Each named turn below is shown by a few rows before and after it. Which turns, in which order, take the first row of each later pair to the second? The first pair is answered.
Mik (before -> after):
[ 1.10 -0.84  0.04 -0.36  1.04  0.65  1.25  0.15 -2.31  1.19  0.31  2.17
 -0.37  2.90 -0.78  1.76]  ->  [ 3.11 -1.16 -0.23  1.63  0.22  0.10  0.59  0.47 -2.41  1.06 -0.55  1.28
 -0.11  2.22 -0.83  0.41]
[-0.36 -0.45 -0.75 -1.02  0.58  0.28  0.94 -0.82 -2.11  0.16  0.03  1.28
 -0.36  1.36  0.19  1.31]  ->  [ 1.75 -0.70 -1.00  0.96 -0.10 -0.55 -0.17 -0.65 -2.37  0.15 -0.94  0.29
  0.29  0.88  0.43 -0.13]
[ 0.63 -0.95  0.24  0.24  1.09 -0.57  0.75 -0.62 -0.74  1.51 -2.14  2.04
  0.01  1.61  1.14  1.17]  ->  [ 2.59 -1.32  0.46  2.61 -0.09 -0.03 -0.64 -0.27 -0.28  0.46 -0.89 -0.37
  0.45  0.60  0.75  1.01]
[ 0.50  0.19  1.24  1.62 -0.77 -0.66 -0.11  0.59 -1.56  0.91 -0.25  1.84
  0.68  0.46 -0.50 -0.31]  ->  [ 0.39  0.29  1.66  2.41 -1.12  0.09 -0.22  0.48 -0.73  0.53  1.04  0.76
  0.64  0.15 -0.80  0.46]
mis (before -> after):
[ 0.59  0.09  0.10  0.25 -0.37 -1.28  0.12  0.45  1.13  0.59 -1.34 -0.61
  0.58 -0.48 -0.16 -0.90]  ->  [-0.23  0.65 -0.64 -1.07 -0.05 -1.45  0.39  0.13 -0.46  0.80 -1.21 -0.25
  0.29  0.30 -0.01 -0.98]
[ 0.82 -1.02  0.20  1.71  1.89  0.97 -0.22 -0.48 -0.07 -0.37 -1.75  2.21
  0.75  0.76  1.47 -0.19]  ->  [ 1.14 -0.08 -1.25  1.93  0.14  0.21 -1.05  0.08 -0.34 -1.49 -1.03 -1.30
  1.03 -1.23  0.90 -1.82]
[-0.68  0.60  0.61 -0.30  0.51  0.65  0.59 -0.77  1.18 -0.13  0.99  1.07
 -0.16  0.38 -0.12  1.32]  ->  [-0.25  0.73  0.36  0.46 -0.46  0.17  0.24 -0.39  1.70 -0.81  1.41 -0.67
  0.20 -1.00 -0.13  0.34]
[ 1.21  0.13  0.56  0.29 -0.37  1.24 -0.17 -0.88  1.38  0.24  0.19 -0.52
  1.37  0.22  0.69  0.21]  ->  [ 0.49  0.69 -0.43 -0.96 -0.74  0.82  0.13 -1.06 -0.74  0.12  0.25 -1.52
  1.03  0.63  0.80 -0.07]
Val (before -> after):
[-2.40  1.22 -0.41 -1.15  0.02  0.94  1.22  0.06 -1.12 -0.48  1.47 -0.17
 -0.47  0.96 -0.35  1.29]  ->  [-0.99 -0.03  0.69  0.72  0.46  1.63  0.97 -0.06 -0.16 -0.49  2.09  0.71
 -0.40  1.32 -0.26  2.38]
[-0.98 -0.30 -0.38 -0.65  0.25 -1.60 -0.09  0.82 -0.49  0.80 -1.80  0.36
 -0.36 -0.59 -0.31 -0.55]  ->  [-1.11 -0.58 -0.54 -0.73  0.29 -1.12  0.32  0.46 -1.79  0.63 -1.02  0.50
 -0.66  0.05 -0.37  0.06]
[ 0.59 -0.29 -1.10 -0.13 -0.75 -0.70 -0.71  0.04 -0.50  0.26 -1.65 -0.61
  0.95 -0.36  0.42 -1.78]  ->  [ 0.23  0.11 -1.75 -0.42 -0.46 -0.22 -0.54 -0.02 -1.92  0.00 -0.85 -0.88
  0.77  0.23  0.37 -1.03]
rakon (before -> after):
[-1.11  0.64 -1.99 -1.40  0.07  0.55  0.43 -0.18 -2.87 -0.50  1.57 -1.05
 -0.89  1.11  0.07  0.13]  ->  [-1.85  0.68 -1.20 -1.69  0.41  0.90  0.73 -0.52 -2.43 -0.70  1.85 -0.49
 -0.93  1.15 -0.24  0.87]
[ 0.61 -1.10  0.69  1.29  1.65  0.79  0.35 -1.26  1.43 -0.06 -0.07  2.13
 -1.00  0.66 -0.16  1.09]  ->  [ 2.48 -1.02 -0.62  1.91  0.91 -0.19 -0.48 -1.22 -0.19  0.11 -1.41  1.04
 -0.98  0.94  0.45 -0.19]
[-0.43  0.12  0.20  0.37  0.41 -0.15  0.65  0.58  1.48 -0.47  0.28  0.70
  0.37 -1.22 -0.13 -0.18]  ->  [ 0.22 -0.20 -0.04  0.46  0.71 -0.42  0.84  0.67  1.03 -0.19 -0.25  1.39
  0.44 -0.64  0.18 -0.14]
[ 1.12 -0.28  0.44  1.34  0.71 -1.03 -1.78 -0.09  1.02  1.31 -0.85 -0.06
  0.88 -0.76 -0.71 -0.79]  ->  [ 0.52  0.34  0.69  1.47  0.08 -0.58 -1.80 -0.19  1.39  0.78 -0.33 -0.70
  0.71 -1.23 -0.86 -0.77]
Now pairs of rows:
Between the rows of a pair lie two turns.
[ 1.16  0.46  1.12 -1.46  0.56 -0.27  1.23  1.13  0.11  1.50 -1.15  2.08
 -0.71  0.32  0.53 -1.54]  ->  [ 0.59  0.48  0.76 -1.81  0.59  0.23  1.39  0.74 -1.13  1.24 -0.21  2.28
 -1.15  1.22  0.84 -0.78]
Val, Val
[ 1.40  0.33 -1.32  0.82 -1.64 -1.13 -0.81  0.66 -3.36 -0.64  1.64 -2.36
 -0.23 -0.15 -0.05 -1.03]  ->  [-1.29  0.48 -1.37 -2.54 -0.28 -1.00  0.65  0.44 -3.70  0.47  0.89  0.25
 -0.81  1.17 -0.11 -0.15]
Mik, Mik
[ 1.71 -1.49  1.71  3.23  1.25  1.77 -0.65 -1.65  0.03 -1.17  2.00  0.09
  0.82  0.73  0.20  2.99]  ->  [-1.10  1.85 -2.06 -1.26 -1.44 -1.16 -0.21 -0.36 -3.46 -1.58  0.48 -3.35
  0.60 -1.11  0.28 -1.13]
Val, mis
[-1.05  0.98 -1.86 -2.31  0.87 -0.71  0.68  0.06 -0.96 -0.36 -0.59 -0.69
  0.56  0.79  0.33 -0.45]  ->  [ 0.34 -0.05 -1.57 -0.99  0.88  0.33  0.36 -0.32 -2.32 -0.83  0.66 -0.85
  0.06  2.00  0.34  0.81]
Val, rakon
[-0.97  1.32  0.60  0.33 -0.75 -0.77 -1.01  1.27  2.74 -0.89  0.29 -1.87
  0.40 -2.85 -0.17 -1.90]  ->  [-0.05  0.90 -1.82 -0.77 -0.64 -2.42 -0.63  0.84 -2.15  0.27 -2.16 -0.87
 -0.01 -0.68  0.82 -3.21]
mis, Mik
[ 0.24  0.46 -0.87  0.58 -0.31 -1.33 -0.25  1.38  0.91  0.46 -1.10 -1.72
  0.19 -1.28 -0.17 -1.71]  ->  [-1.14  0.95 -0.43 -0.10 -0.25  0.03  0.17  0.91  0.64 -0.49  1.71 -2.36
 -0.31 -0.76 -0.72  0.03]
Mik, Val
[-0.29 -0.42 -0.35  0.43  0.07 -0.98  1.01 -0.40  0.68  1.01 -0.79  0.47
  0.88 -0.32  0.45 -0.83]  ->  [-0.81 -0.35 -1.01 -0.56  0.19 -0.50  1.38 -0.53 -1.09  0.95  0.30  0.29
  0.49  0.27  0.79 -0.30]
Val, Val
[ 2.71 -1.01 -1.08  2.71 -0.88 -1.03 -3.02  0.14 -0.42 -0.72 -4.00 -0.56
  0.73  0.18  0.31 -1.15]  ->  [-2.44  0.32 -2.33 -2.66 -0.18  0.32 -0.57 -0.58 -4.00 -1.26 -0.61 -0.07
 -0.92  2.25  0.10  1.04]
rakon, mis
[ 0.13  0.50 -0.99 -1.05  0.71 -0.71  0.40  0.36 -1.69  0.03 -1.00  0.02
  0.22  0.55  0.35 -0.77]  ->  [ 1.58 -0.60  0.27  0.89  1.28  0.40 -0.05  0.16 -0.86 -0.12 -0.40  0.69
  0.42  1.28  0.07  0.33]
Val, Val
[ 2.57 -1.07  0.57  2.36 -0.25 -0.38 -0.89  0.10  0.05  0.78 -0.44 -0.99
  0.69 -0.02  0.46  0.29]  ->  [-0.29  0.18  0.34  0.37 -0.59  0.74 -0.17 -0.15 -0.44 -0.57  2.67 -2.26
  0.16 -0.25 -0.06  1.66]
Mik, mis
[ 1.74 -0.73  0.15  1.17 -0.93  2.04 -1.25  0.38 -1.17 -2.38  0.04 -0.50
  0.29 -0.74 -1.60 -0.12]  ->  [-1.22  0.14  0.76 -1.10 -0.11  2.88 -0.16  0.75  0.04 -2.00  1.01  0.66
  0.03 -0.80 -2.04  0.86]
Val, Mik
